A single turn carries every row of the set below to another of its rows. Some are shown first; where does it send the rows asked next?
sep: [  2  -6  -5  -8 -13   1  -5  -7   4   6  13  10  15  16   7  10   5   2
  -6   1  -8  -6]
geti: [-12  -1   5   5   4   4   3  11  -2 -12   8  -8   0  16 -15   4   2   3
   9  11 -10 -12]
borap: [ -1   7   6  -6 -22  -2   5   1  -2  15  -3  -2 -15  -1  -1  13   8  -8
  -6  -6  -2 -11]
Dek: [ -3  -6  -6 -10 -25  -3   7  -2  -6  -3   9  -9   7   8   4   7  -1   0
   4  11  11  -8]
sezo: [-19   0  -4 -12  -6  -5  -5  -6   6  10  -2  -5 -14   8   6   7   7   1
  17   8 -10   9]
nated: [  4  -2 -11   7   6   2  10  -1   3  -8  -8  -6   1   6  -7  -3  10  -6
   6  16 -11 -19]
Difiz: [-10  -4   8   2   4   4   4   6   1 -16   3 -11  -2   8 -16  11  -4   2
  12   5  -5 -11]
vene: [ 10  -7 -16   5 -12 -11 -12   3  13  -3  -4  -3  -5   8   9   0   2   7
   5  14 -12  -5]
geket: [  4   9   1   5  -8  -5  -8   4  -3   0  -8  -5 -16  17 -16  18  -6  -5
   8   1   3  -9]
dosu: [  4  -8  -8  -1  -5  13   1  10   2  12 -20   6 -16  16  -4   9   6   6
  10   0  -7 -15]
Kovo: [ 11  -6 -16   1 -12 -10 -11  -1  16  -5  -6  -5  -6   2   8   5   0   6
   7  11 -10  -4]
fufi: [ -3  -8  -6   1  -1   7   3  13  -7  -1  -1  -6  -6  -8  -5   6  12   6
  -3 -16   1  -2]
Gava: [ -4  -2 -14  -5  -8  19  -1   9   5   9 -22   0  -7  12  -1  12   7   5
   7   5  -5 -11]
lig: [  6  -6  -8   5   5   0  13  -1  -1 -14 -11  -1   3   7  -7   2   4  -7
   9  15  -8 -16]
sigi: [-13   4  12   5  -6   1  -2  16   5  18   2   0  -5  10   9  10  -5  -4
   3   1  -8 -10]
diras: [-12  -9   5  -7  -4 -10  -4  -7   0   8  -5   3 -19  11   4   9   0   2
  19   4  -8   6]
Bura: [ -1  -9 -15   5 -11  -8  17  -6   0  -4  -2   9   1   1  -3   3  14   7
  10  14   0  -6]
guk: [  2 -10   5 -14   7   2 -19   4   5 -10   8  12  -5   9   1   5   0  -4
   9   8  -1  -7]
torul: [-11   0   4   2   7   5   3   6   6  -9   9 -16  -6   7 -17   5   4   2
  10   6 -10 -14]
lovok: [ -3  -6  -9  -1  -1   1   9  22  -8   0   6  -1  -8   2  -6   1  17   5
   0 -12  -7   0]
gedim: [  2  -3 -14 -12  -9  12   8  13   6   6 -17   4 -13  16  -4  15   8   3
  15   2 -10  -9]
fuzop: [ -5  16  -6   7 -10   0 -11   9  -5   3  -6  -7  -6  23 -12  12   0  -4
   2  11   0  -7]
bogo: [  6  -3 -10   2   5   3  12  -4   6 -12 -10  -8   1   1  -8   3   6  -8
   9  12  -8 -16]
Nedo: [  7  -4  -7 -12 -10  -2  -2  -9  12  10  18   5   5  11   3  10   8   1
  -2  -6 -11  -8]
bika: [-8  2 13 -2 -8 -4  5 18  6 12  2  2 -8 11  7 17 -9 -6 10 -2 -9 -7]
tudev: [ -2  -9 -14   5 -10  -3  14 -12   3  -3  -6   3   0  -8  -3   5  12   7
   9  10   4  -8]
Lar: [ -5   5   7  -6 -27  -2   6   5 -10   8  -7   6  -5   7   2  16   4  -8
  -7   1  -1  -6]
gugik: [ -4  10   2  -7 -24  -4   8   9  -5  16   2   3 -11  10   1   8  14  -7
  -7   2  -8  -9]
pagaz: [  4  -9  -1   0 -17  -2   0  -9  -2   9  11 -14  -6   1   1  -1   1   2
   2   2  11 -18]
Mel: [-14   8   7  -4  -9   2   2  16  11  14   2  -6  -4   5   9  16  -5  -7
   7   0  -8  -6]
paro: [ -2  -3  -3  -9   0   6 -17   9   2  11  10   4  -1   0  -7   2  23  -8
   5  -7   0  -8]
Koma: [ -1  -9   0 -11  -5   0 -11  16  -9   2   7  17   4  13  -6   7  17  -8
   8  -1   0  -3]
difu: [ -1  -8   0 -18  -6   6 -12   7   0  -2   2   7   4  -3  -7  17  11 -10
  10  -8   7  -2]
sota: [  1  19  -9  -3  -8  -3  -4   8   4   3   0 -12 -15  17 -16  15   2  -7
   9   4  -3  -7]
guz: [ -8  -6  -9  -4  -6   5   8  20 -11  -8  -1   0   3   0  -3   9  10   5
  -1  -9   0   5]
demuv: [  9 -11   1  -8 -11  -1  -5 -13   7   6  10   9   7   9   4  14   0   2
  -3  -8  -4  -8]
tes: [  1  -4   0 -20   7   4 -17   4  12  -7  11   5  -6   4   1   5   4  -6
  10   8  -3  -6]
bev: [ 11  -9 -14   2 -13 -13 -10   2  11  -8  -7   0  -4   7   9   6  -3   6
   7  12  -9  -3]
zap: [  5  -7  -6  -7 -19 -12  11   2  -5   6  20  -6  -6  14   0  -3   7   0
   7   8   1 -13]
rep: [  0  -8 -15   8  -8  -6  14  -9   4   3   0   4  -5  -3  -4  -1  17   7
   8  11  -1 -11]
Ligi: [-20  -5   2  -1  -5  -3 -11  -6  -3  12  -6   0 -11  13   7   2   4   4
  11  10  -7   6]
fakof: [ -3  -4   0 -14   7   6 -22   6   7  -5  11   8  -2   9   3   0   6  -3
   5  12  -3  -7]

sigi -> Mel
bogo -> lig
Where do these go?
Kovo -> bev
Difiz -> geti
paro -> difu
guk -> fakof
pagaz -> Dek
sezo -> diras
sota -> geket
dosu -> Gava
lovok -> fufi
demuv -> sep
gugik -> borap
Bura -> rep

A single turn carries every row of the set below to another of its rows. Some are shown first; where does it send the rows asked next?
Dut: [-16  -1   1  -5   6   9  12  -7 -10  14  17  -3  -6   2   4  -3  -4  -9
   7   0  -7  -4  -6   8  13  15   3   7]
Nufer: [  9 -11   8  -5   2   4   6   0  -3 -12   8   5   9   8   6   3  -2  -1
  14   4   7  14   4  18  15  -1  -6 -10]
Lenof: [  1  -3  -6   4 -11  18   4  10  -4   4  -2  -2   3  -6  12   0   3  -7
   5  -5 -12  -3   6  -6  -3  11 -26  -9]
fepo: [  9  -4   3  -4   1   0   3   0  -1  -4  10   1   7   9   9   1  -2 -13
  15   8   9  16   1  12   8  -3  -1 -17]
biv: [  3  -1  -5   2  -6  16   7   3  -5   0  -1  -2   7  -8  15   3  -6  -6
   0  -4  -9  -8  -4  -9  -7   2 -26  -9]
bipum: [ -5   2  -2   9   2   2  -7  -4  14  -3  -4   8   4 -10   8  -1   6   1
 -14 -14  -1  -9   6  20   2  10  -5   4]
Kipo: [ -4  -1   6   4  -7  -5   4  -7   7  -4 -15   4   0 -10  15   1   2   2
  -3 -16   9  -2  -1  17   2  15  -4   4]
vefi: [ -5   1  -2  -2  -1   0   6  -3  15  -7  -6  -3  12  -4  -1   5   4   8
  -9 -13   0  -8   4  14   7  13   2  14]
repa: [  2 -14   1  -5  14   4   2   5  -5  12   0   4   3   3  -6  -3  14  14
   5 -13  -3  -4  11  -5  -5   1   7  -7]
sotu: [  2  -2  -3   5  -8  -4   7  -7   1  -3   1   1   1   3  -2   9   0  12
 -15 -21   0   0  -3  18   5  15  -3   6]
fotu: [-12   0   7  -8  12  13  12  -8  -8  10  16   0 -10   9   2  -7   0  -8
  -3  -1  -6  -7 -10   9   7   6   2   7]
dudi: [  4 -10   4  -8   9   6  10   0  -2 -10   8   4  15   9  12   0 -10  -4
   8   1   2  11  -3  17  10  -1  -5 -15]
taf: [ -7   7 -12   6  -6  -8   3   0  -4  -8   3   3   4  -6   6 -12   2   3
  -1  10   8  -9  -2  -5   3 -16   2   2]
tet: [ -6   5   5  -5   3  17  10  -2  -9  15  12  -8 -10   6  -4  -6   2 -17
   7  -1  -4   2  -8   2   7   8   0   6]
mopur: [-15   0   4  -2   2  17  11  -5  -9  15  12  -1  -9   6  -2  -6   2  -9
   2   1 -10  -3  -4  10  13  11   0  12]
Dup: [ -1 -12   1  -6  10   5   6   4  -3  13  -9   6   6   9  -3  -6  13  13
   0  -8  -4  -7   3  -4 -11  -5  11  -5]
Suto: [ -6  10  -7   7  -9  -6   3  -3   0  -1   4  -1   1  -1   1  -6   4  -9
   6  13   1  -6   1 -10  12 -16   6   3]
Kataf: [ -2  -1  -7   2  -3  13   3   7  -6   3   0  -4   4 -15  12   0  -4  -5
   6  -8 -11  -9   4 -13   0   9 -22  -8]
dova: [  1 -12   4  -3   5   3   2   7  -2   9  -9   8   2  11  -5  -3  19  13
   4 -10  -5  -1  14  -3  -2  -3   6  -8]
Mefu: [ -8   4  -8  10 -13  -6   3  -3  -2  -5   3   4   2  -7   3  -9   7  -2
   6  16   8  -7   3  -1   9 -12   0   7]
fini: [  8  -7   2  -1   7   6   2   6  -3  13  -6   2   5  11 -11  -2  11   4
   5  -8  -6   6   7  -6  -1  -9  11 -10]
vig: [  5  -1  -2   2  -6  13   2   7   4   8   0  -4   6  -3  10   1   5 -17
   7  -3 -12  -4   4 -12  -6   3 -18 -12]
gepag: [  9 -14   5  -2   8   0   4  -5  -5  -7  10   5  13  -1  10   5  -8  -2
  14   1   3  10   4  14  11  -1  -7 -16]
nuso: [ -1  -5  -1   7  -4  -4  12   1   3  -6  -1   4   5 -10   2 -10   2  -1
  -7 -23   4   3  -4  22   4  15  -6   8]
tiv: [ -9   3 -11  10  -6  -9   0  -6  -7   0   5   3   5 -11   1  -5  -1   5
   6  14  10  -8   2  -3   8 -12   7   3]

Dut -> tiv
tet -> Suto
dova -> Lenof
Where do these go?
Kipo -> sotu
taf -> dudi

A single turn carries every row of the set below to another of its rows. Some are shown first; where does it send the rows asked next?
mapa: [ 16 -11   3   3   1  -3  -5   6   7   1   5   1  -8  29   0   6  -4   2
   3 -10   8   2  -1  -8]
ziki: [ 11 -12   3   2  -2   5  -2   7   9   5  -6   2  -3 -18   0   4  -2   6
  12   1   4 -27  -4 -11]
sefe: [  9 -12   3   3  -2   4  -2   9   7   5  -3   1  -3 -20   0   4  -2   5
  12   0   4 -26  -5 -11]
tor: [  4 -14   1  -1  -5   4 -11   9   0   7 -18  14  -2   9  -4   4  -3  17
  10   3   2   9   7   6]
suli: [  3  -7   1   4  -1  -8  -2   1   1  12  -6 -11 -11   5  -8   5  -9  -7
 -23   2  14  -6   5  -4]
Lofu: [  2 -13   0   3  -2  13  -5  11   3  -1  -8  -5   7 -15  -1   3  -2   5
  21  -5  -2 -14  -2   2]
nanav: [  6 -10  11   7   4  17  -6   6   6   1   5  -4   5  -2   0   2   0  11
 -26  -4 -11   9  -8  -3]
Nul: [ 11  -7   2   1   1 -21  -2  11  13  15  -2  -5   5   7   8  -2   5   7
 -19  -3   3   3  -7  -4]
Ped: [  6  -8   4   1  -3  -5   5  11  -1  -7  -4  -3 -19 -18  -2   4   6  11
  -9  -7 -17   3  -3  -5]
kegu: [  0 -11   8   3  -2  -8 -12  17   0   3  -2   7   0  -5   2  -2   2  15
  12  -5   7  17  -2   5]
Git: [  3 -11   1   2  -8   6   4  18  -4  -2  -9   0 -22 -10  -6   8   3   8
 -12  -4 -19  -3   2   0]
Fof: [  9  -8   2  -1  -2  -4   6   3   1  -8 -10   0 -19 -16  -3   6   4  14
  -8  -5 -18   2  -1  -7]
lef: [ 13 -11   4   5   0  -2  -6  12   5   2   7   0  -9  28   0   6  -3   0
   2 -11   8   2  -1  -7]
Lafig: [  2  -6   2   5  -1  -9  -2   4   0  12  -3 -12 -11   3  -7   3  -8  -8
 -23   0  15  -5   3  -4]
Fopuf: [  8  -8   2   3  -1 -16  -4  20  10  19   0  -6   3  10   7  -3   5   4
 -21  -2   3   1  -6  -1]
Dudir: [ 15 -10   4   3   2  -5  -5   6   7   0   7   0  -7  27   1   5  -4   3
   3 -12   9   4  -2  -9]
nufez: [  5  -5   3   4   1 -15  -1  -2   2   9  -2 -13  -9  -1  -6   2  -8  -6
 -21  -1  16  -2   2  -7]
Tabo: [  3 -14  -1   2  -1  13  -4   7   3  -1 -11  -4   7 -13  -2   4  -2   5
  21  -4  -3 -15   0   1]
kig: [  3 -14  -1   3  -2  14  -5   9   3  -1 -10  -4   6 -14  -2   3  -2   5
  20  -4  -3 -14   0   2]
zamap: [ 14 -10   5   4   1  -6  -6   9   7  -1   9  -1  -7  26   1   4  -3   1
   3 -12   9   4  -3  -8]
roli: [ 14  -9  -2  -3   0 -13  -2   5  12  18 -13  -1   4  17   4   2   2   9
 -20   4   1  -2   0  -4]
boren: [ 13 -10   5   5   1  -4  -6  12   6   1   9  -1  -8  26   1   4  -3   0
   3 -13   9   3  -2  -8]
faki: [  4 -14  -1   2   0  12  -4   6   4  -2 -10  -4   7 -15  -2   3  -2   6
  21  -4  -3 -14  -1   0]
tugo: [ -3 -13   7   5  -5   0 -13  25  -2   8  -3   8  -2   0  -1   0   0  12
  10  -3   5  13   1   9]
fam: [  3  -9   3   3  -6   0   4  18  -3  -4  -4  -3 -21 -16  -3   5   5   8
 -11  -6 -18   1  -1  -2]
Logas: [  3 -13   0   2  -1  11  -4   9   3  -1  -8  -5   7 -16   0   2  -1   5
  20  -5  -2 -13  -2   0]
vata: [  6  -5   2   3   2 -13   0  -6   3   9  -6 -11  -9   2  -6   3  -8  -4
 -21   1  15  -3   4  -8]
pupo: [  7  -9  -1   2  -4 -10  -4  21   9  21  -5  -4   2  15   4   1   4   3
 -23   1   2  -3  -2   1]
teme: [  8 -12   3   4  -3   5  -2  12   8   6  -2   1  -4 -20   0   3  -2   4
  11   0   4 -27  -5 -10]
gem: [ 10 -13   1   2  -3   7  -2   7   8   6  -7   3  -4 -16  -1   5  -3   5
  12   2   3 -28  -3 -11]
dos: [  8 -10  11   6   5  15  -6   2   7  -1   4  -3   6  -3   1   2   0  13
 -24  -4 -11  10  -8  -4]
mosu: [ 15  -7   0  -2   2 -19  -2   3  14  15  -9  -3   5  12   7   0   4  10
 -19   0   2   2  -4  -6]
pizar: [ 14 -11   3   4   0  -2  -6   9   6   2   5   1  -8  30   0   6  -4   1
   2 -10   8   2   0  -7]
Tuf: [ 10 -10  -3  -1  -3  -9  -4  13  10  21 -11   0   2  19   3   3   2   6
 -23   4   0  -4   0   0]
Gotus: [  9 -13   1   3  -3   8  -3  10   7   7  -6   3  -5 -16  -1   5  -3   4
  11   2   3 -29  -3 -10]
fuf: [  8 -13   2   4  -4   7  -3  13   6   7  -4   2  -4 -18  -1   4  -2   3
  11   1   4 -28  -3  -9]
Lep: [  2  -6   3   5   0 -13  -2   3   2  11   0 -13 -10   0  -6   2  -7  -7
 -22  -1  15  -3   2  -6]
bebo: [  6 -11  -1  -1  -6   6   4   9  -2  -2 -14   3 -21  -8  -7   9   2  10
 -12  -2 -20  -4   4  -2]
votab: [  9 -11   8   4   4  19  -6  -1   8   0  -1  -1   6   2  -1   4  -2  13
 -25  -1 -11   7  -6  -4]
beto: [  6 -11  10   6   3  20  -6   6   6   2   3  -3   5   1  -1   3  -1  11
 -26  -2 -11   7  -6  -1]
zun: [  4 -12   0   2   0  11  -4   6   4  -3  -9  -4   7 -16  -1   3  -2   6
  21  -5  -2 -13  -2   0]
beg: [ 10 -10  10   4   5  16  -6  -2   8  -1   1  -3   6   0   0   3  -1  14
 -24  -2 -11   9  -7  -5]
Sif: [  6 -10   7   0   1  -9 -10   6   3   1  -8   9   1  -4   1  -2   0  19
  14  -3   5  17   0   2]
tuza: [  7 -12   9   5   3  21  -6   3   6   2   0  -1   5   3  -2   5  -2  12
 -26  -1 -12   6  -5  -2]
mor: [ -2 -14   3   1  -7   6 -12  21  -2   9 -12  12  -3   8  -4   3  -2  12
   9   1   3   9   6  10]
kibu: [ 10 -10  -1  -2  -4   1   6   2   0  -6 -14   2 -20 -10  -5   8   3  14
 -10  -1 -20  -1   3  -5]
Ribar: [  7 -12   3  -3   0  -5 -10   2   3   2 -16  13   1   4  -2   2  -2  20
  13   1   4  13   4   2]
med: [  5  -6   0   3   1 -10  -1  -4   2  11  -8 -10 -10   5  -8   5  -9  -5
 -22   2  14  -5   5  -6]

Lafig -> Lep
sefe -> ziki
tor -> mor
Where do these go?
nanav -> dos
mosu -> roli
Git -> fam

A single turn carries every row of the set below to another of its rows. Some are shown first; where does it send the rows asked next?
bizu: [  3  -4   3  -5  32   7  -1  23 -22 -21 -13   2  -9   7   2  -6  -5  -4
   4   9  -1   6]
Tifa: [ -8   4   6  12  33   0  -5  13 -15  -6 -16   6  -3  15  12 -11   7 -15
   5   7  10  19]
reze: [ -4   0   9   3  20   0  -6  21  -5 -30  -6  14  -6   8  -5 -10 -15   9
  -2  14   8   2]
sime: [ -2  -1   9   8  21   4  -5  23  -5 -14   5  -6   4  13 -17  -4  -3 -17
   4  12  -1 -19]
dagap: [-14  -8  10   2  14   5  -5  16  -7 -12  -9   1  -8  18  -7  -2  15   6
   8   4   8  22]
riba: [-28  -1   5  12  14   7  -5  20  -8 -14 -10 -23  -5  24  -3 -12  -9 -15
  12  10   7 -13]
vif: [-23   0   7  13  15  -1  -9  16 -11  -8  -2  -9   3  31  -7   2 -11  -8
  16  12   8 -11]
Ruge: [-22  -3   4  13   7   5  -6  19 -10 -15  -9 -21  -4  30  -5 -13 -11 -16
  10  11  10 -11]
rovo: [-24  -6   5   7  18   2  -7  16 -13 -11  -5 -11   2  30 -12   3 -10 -11
  17   9   8  -8]
lubu: [-17  10   6  14  21  -1  -5  19   3 -16  -7  10  -3  10  13 -15  -1 -19
   0  13   5  19]
Ruzet: [  1 -10   4   2  17   4   3  19 -10 -24 -16  -3  -5   8  11 -15  -2  12
  -1  10  11  -5]
kizif: [-20   0   9   5  12  12  -3  22  -2 -15 -12 -11 -17   9   3 -14  16  -3
   4   5  -1  19]
vepil: [-11  10  10  17   6   7  -9  23  -4 -11  -7  -6 -15  20   8 -15  13  -6
   2  11  -3  20]
zol: [-24   4   5  15  12   5  -9  22 -11 -14  -7 -20  -6  29  -2 -11 -12 -20
  11  12   3 -11]
Radi: [-20  -1   8   6  31   0  -4  13  -1 -18 -13  12  -4   7  -2 -10  -1 -11
   3   6  15  20]
Zab: [ -7  -6   2   8  16   0   0  15  -5 -16 -16   6   0  18  13 -17   3 -17
  -1   7  16  20]
nulu: [  7   8   9  15  23  -2  -6  19 -18 -14  -9   4  -4  14  15  -9  -2  12
   0  16   3  -5]
nidug: [  6  -5   6  11  17   3  -4  22 -11 -11   2  -9   6  19 -12  -5   0 -17
   3  10   2 -19]
Fom: [  0   1  12  18  19   4  -7  19  -7 -13  -2 -12   0  13 -14 -15  -1  -9
   0  10   6 -25]
guda: [ -9  11   9   6  27   6  -3  25  -6 -23  -5   3  -9  -2   9 -11  -8   2
   0  17  -7  -2]
pem: [-16   6  13  10  21   4  -8  19 -10  -4  -5  -1  -9  15   2  -1  18   5
  10   8  -3  18]
mefif: [  5  -4   8  12  21   6  -6  20 -13 -14  -4 -14   0  17 -15 -12  -1 -18
   1   8   5 -20]
bupe: [-13  -3   9  10  -1   6  -6  20   1 -20 -11  -3 -13  20  -1 -17  10   1
   0   7   8  20]
Tavon: [ 11   1   3   5  13   2  -6  25 -15 -26  -7   7  -8  19   8 -13 -12  -8
  -3  14   0   8]
Tetep: [-19   0   6  12  24   2   2  14   2 -12 -16   1   0   5  18 -16   9  -5
   0   9  14  10]
diro: [-10   5  12  12   8  -1 -12  18  -5 -11  -2   8  -8  25  -5  -3  10   3
   7  10   4  23]
lebat: [  0  -5   9  13  18   2  -4  19  -4 -12   2  -9   7  14 -13  -6   0  -8
   2  10   6 -25]
gizo: [-23  -1   6  10  21   2  -7  17 -16  -5  -5 -14   2  30  -5   3  -6  -9
  18  10   5 -11]
Nosa: [-12   4  11  20  23  -7  -7  10  -2 -11 -13  12   1  16  10 -14   3   0
   1  10  21  13]
Ras: [ -1   0  10  13  20   5  -8  22  -6 -18  -1  -9  -2  14 -21 -12  -6 -18
   0  10   4 -19]

mefif -> sime
dagap -> kizif
Ruzet -> bizu
Where do these go?
Zab -> Radi
gizo -> zol

